A: several groups of rows, each row roughly a mix of its group's hidden directions; one row fits no group:
A (127 x 11):
[[-35  23   5 -18 -34   7  17  38 -11  16  37]
 [ 42 -25  -3  -9  -6  14 -17 -26 -11   5 -55]
 [ 11  24  13  20 -38  48  22 -20   9 -28  -1]
 [ 19  -6  25   6  -2 -20  20  54  10  -5  44]
 [-29   2  -1  -3  37 -27 -30  -6   0  54   6]
 [ 41 -17 -21  15  14  20 -16 -22   8 -19 -49]
 [  7 -12  -5 -28  43 -16 -21  41 -21  33   6]
 [  4   5 -10  54 -19  -4  31  -5 -35  25  23]
 [-11   6  31  63  11 -14  -8  10 -16  13  27]
 [ 15   8 -14 -16  10  24 -11 -49  35 -21 -35]
 [-11   6  12  51   6  54 -14  -5   5  -3  27]
 [-14  19  20  49 -30  13  33  -3  12 -29  19]
 [-34  -2  27 -13  16 -34   5  33  -2   3  47]
 [ 38 -41 -15  -5  12 -24  18 -25   8  33 -25]
 [ 16 -44 -23  42  22   5 -16   6  16 -14 -33]
 [ 16 -25 -37 -45  -4  32  -5  20 -22  10 -21]
 [-13  -6  17  -3  -4 -26  21  57 -32  13  26]
 [ -8   8 -19 -66  12  29 -10   2   3  23 -19]
 [ 28  23 -15  -9   5   9 -40  57  -7  10  -6]
 [ -6  -7  -8  34  11  -5   9  59 -34  12  22]
 [-36  16   0  12   8  29   5 -58  11   5 -25]
 [ 17  -5  12 -25 -28  27  28 -29  15 -46 -17]
 [ 49  -9 -10 -28   4  33  -4  -3  10 -30 -36]
 [ 25  35 -17  -2 -24  43   5 -33  -1 -23 -24]
 [  9 -22 -16 -23 -29  -6  -3 -46  -7   7 -48]
 [  9   6 -39 -16 -26 -32  17 -46   8  24  10]
 [ 15 -15  -2 -36  44 -27 -27 -29  11  12 -23]
 [  8   8   9  58  -4  -2  20  28 -42  10   9]
 [ 18  17 -14  20 -27  59  -4 -35   7   5  12]
 [ 30   6  -5  24  30  20  12 -53  -5   1 -30]
 [-37  36 -19  23   1  11   2 -47  -3  18  23]
 [-23  17  16 -12  -2  33  -4 -17  39 -42 -30]
 [ 52   2 -10  16   0  22 -12 -22 -10 -16 -48]
 [-33  36 -15 -51  -4  15   0  10  -4  28  22]
 [-30  -9 -17 -28   4 -12 -16  62  15   3  16]
 [ 20   1 -29 -23 -11  26 -41 -21  35 -18 -23]
 [-41  10  40  27  14  19  31  25   0 -14  21]
 [ 28 -35  -9 -17  26  13 -14 -24  20 -15 -47]
 [  8  -2 -45  -3 -40   0  40  -1 -24  24  20]
 [-37 -42   9  15  -4 -25  27  23  19 -32 -10]
 [ 45  -1  -9  -3  16  35 -12 -34  -8   3 -43]
 [ 20  13  15 -25  31 -12 -37  12 -13  50  -6]
 [-45   8  11   5  -3 -40  10  28   2   5  46]
 [-15  -2 -29   0 -15  -5  -1   6 -53  49 -14]
 [-29  13  28  14 -26 -23   5  33 -12  26  41]
 [ 42  17 -16   3  24  53 -25 -10  -1  14 -12]
 [  8 -42  18  -6  10 -40  20  45  10 -16 -10]
 [  4 -12  35   3  16  -9   0  62 -33 -11  -6]
 [ 37  -6   9  34   0  -5 -10 -48  12 -25 -31]
 [ -4  -2  19  15  -3 -40  18  45 -28  15  35]
 [-28  32  35  34   1   5   9 -28 -16 -14  36]
 [-42   9 -22  -1 -33   3  12 -54   2  -8 -13]
 [ 25  -6  45  36 -17   0  17  24   0 -11  40]
 [ 42 -30  18  13  33  -2 -24  32  -9   8 -29]
 [ -6  18  10  44  13 -15  -7  44 -36  25   8]
 [ 25  49 -16   4 -20  50 -10 -20  -3  -2  10]
 [-11  17  -2  54  -8  -9   5  33   1  -5  47]
 [ 53  -6  24  12   9 -33 -26  -6 -22  10 -29]
 [-21  15 -26   3   4  -5 -13 -51  31  32  25]
 [ 36  10  31  24  -6 -38   8  11 -45  -6  12]
 [-41  28  29  -5  13   2  -7 -14  50 -23   4]
 [-46  27   9  19  -4   0   1  15   3  35  45]
 [ -4   5  39  11  14 -38  -2  55 -12  -5  17]
 [ 53 -28   2 -14   3   8 -10  -4   2 -24 -46]
 [ 40  -9 -27  35 -31  37   3 -20   3 -18   0]
 [-28   6  32  26  -2 -43  11   5 -15  17  42]
 [  3  12   4  12   7 -46  45  17 -22  23  31]
 [-24  -1  21 -51  -1 -36   1 -22  27  -2  25]
 [ 27  -6 -19 -19  20  25 -39 -28  21  -9 -38]
 [-23  17   9   4  30 -27 -14 -56  18  21  13]
 [ -8 -43  38   1  31 -31  22  27   5 -15   7]
 [ -1  -7  21  40 -17 -19  35  13 -12  -1  50]
 [ 16 -35 -24   0  32   8 -28  23   7  15 -46]
 [ 50 -16 -18 -17 -32 -26  17 -30  -1 -17 -15]
 [ 28  18  20  45 -13   4   3  -9  29 -46  -2]
 [ 10   0 -39 -29  24  21 -37 -27  12  23 -25]
 [ 28   5  19   0   2  21  -8 -47 -24 -18 -44]
 [-17 -15 -10 -31  54   3   1   9 -29  35 -11]
 [  7   6 -18 -10  18  14 -19 -60  41   0  -9]
 [-30  10  10   3 -11 -16   7  62 -16  12  32]
 [ 12  18  16  -6 -10  15  27 -57  11 -40   2]
 [-33   4 -41 -48   5  35  14  -2   0   4 -12]
 [-34 -16 -17 -42  12 -35  22 -31   7  20   7]
 [ 36 -11 -18   0   4  -4  32  47 -38  12  16]
 [-28 -20 -18 -38 -26 -30  23 -35   9  18   7]
 [  4  -9  37  14 -40 -20  22  -7  21 -40  24]
 [ 19 -18  35  24 -27  -4  27  19   8 -43  23]
 [ 60  22  -2  21   7  26 -27  18 -12  13 -12]
 [-37  14 -13  35 -24   1  17  33   0  -3  43]
 [-10   4 -11  16  28 -14 -24  -3  -6  61  32]
 [ 16 -16 -13 -44   2  -5 -46  44   6   0  -2]
 [  6  -7 -14   7  46   4 -26 -46  11  18 -33]
 [ -6  -8 -31 -14  43  -5 -19  54  14   8 -16]
 [ 17   7 -18  56 -31  30 -12 -30   6  -9   0]
 [-44   9   0 -33  -8 -10  19  46  -3  15  28]
 [-31  28  15  32 -21 -30  13 -41 -22 -13  -5]
 [ 10  15  -1 -38 -28 -13  19  36 -49   0   5]
 [ 15 -14  -2   1  20 -19  -5  51 -44  30  11]
 [ -9   2  17   5 -19  -3  11  64 -19  12  36]
 [ 20 -29  -1 -11   7   8  -1  67  21 -19  -7]
 [-26  -6 -13 -14   4  -2  22  33 -48  42   9]
 [-14 -15  16 -32  -6 -45  35  31  11 -17  23]
 [ 54 -15  -7  27   1 -31 -17  19 -33  14   4]
 [ 16  17 -26  24  22  56  -4 -34   9   9  -6]
 [ 23  -9  31  32  32 -13  13  31 -36  17 -19]
 [ 26  -1 -20 -21  41  -1 -23 -24 -13  35 -32]
 [ -4 -14 -15 -36  58  14 -20  30   9   9  -9]
 [ 13 -16 -14 -16  39 -23 -12  52   9  29   7]
 [ 25 -18 -20  13 -17  -1 -40 -55  17   6   3]
 [-40  13   4  21 -34  15  32  34 -14   2  27]
 [ 18  -6   8  20 -46  15  24  42 -16 -30   6]
 [-11 -28  31  -8 -11 -40  38  10   2 -39 -10]
 [  6  10 -27 -52  28  32 -17  -1  -1  21 -26]
 [ 41 -11  18  52 -18 -19 -10  17 -25 -14   5]
 [-10   9  24 -21 -52 -36  23  -8  -3 -22  22]
 [ 42 -14  12  -3   5 -10  -7 -38  41 -37   4]
 [ 18 -31 -17 -28  38  39 -11  25  21  -2 -18]
 [  5  27 -15 -12 -25  -2  23 -66  -7   5  -6]
 [  2 -23 -18  26  46   6 -24   8 -16  36 -31]
 [-60 -25   9 -14  -1 -25  -1  25   9   3  30]
 [-29  -5  29  19   3 -48   9  -5 -30  32  20]
 [-27  32  20 -46 -19 -13  16   0 -19  21  30]
 [-16   4  32 -30   9 -40  -2  39 -11  -1  36]
 [  3 -38 -24 -33 -32  20 -16  12  14  -7 -39]
 [ 39 -16  -1   4  -5  24 -12 -31  27 -28 -43]
 [  7 -22  18  41  -1 -27  10  49 -20  -5  23]
 [ 41 -26  11  48   8 -19 -26  19  -6   3 -22]]
one row of each group, then the others: which group is each in?
[-34 -20  12 -17  13 -31  46  11  19 -24  21]  Z
[-29 -21 -28  12   8  21 -11  57   8  25   4]  S
[ 27 -34  37   6  41 -24 -15  20 -10  -2  22]  J

[ 18 -11   8 -46 -13  -8   4 -21  35 -43 -20]  J
[-15  25 -30  -6  25  39 -26  37  15   8  23]  Z
[-22  25  10 -11 -47  19  26  29  -3  -7  35]  S
[-17   1  47  -4  -4 -29   1  53  -2 -24   8]  J
[ 30  -5 -27  41  -3  37 -11  27 -32  14   1]  J
[-37  19 -22  -6 -18  38  30  30  -9  -4  29]  S
[ 31 -14  18  47  14 -33  -9 -32  11 -24  -6]  S
[ 43 -42  -5  -6   1  10  -2  11   8 -34 -40]  S
[ 39  17  25  -9 -58   2  -9   2 -13  -3 -25]  S
[-53 -19 -31 -11   4  22  12  14  31 -27  -7]  Z
[-15   5 -10  42 -54  10 -13  25 -16   5  23]  J
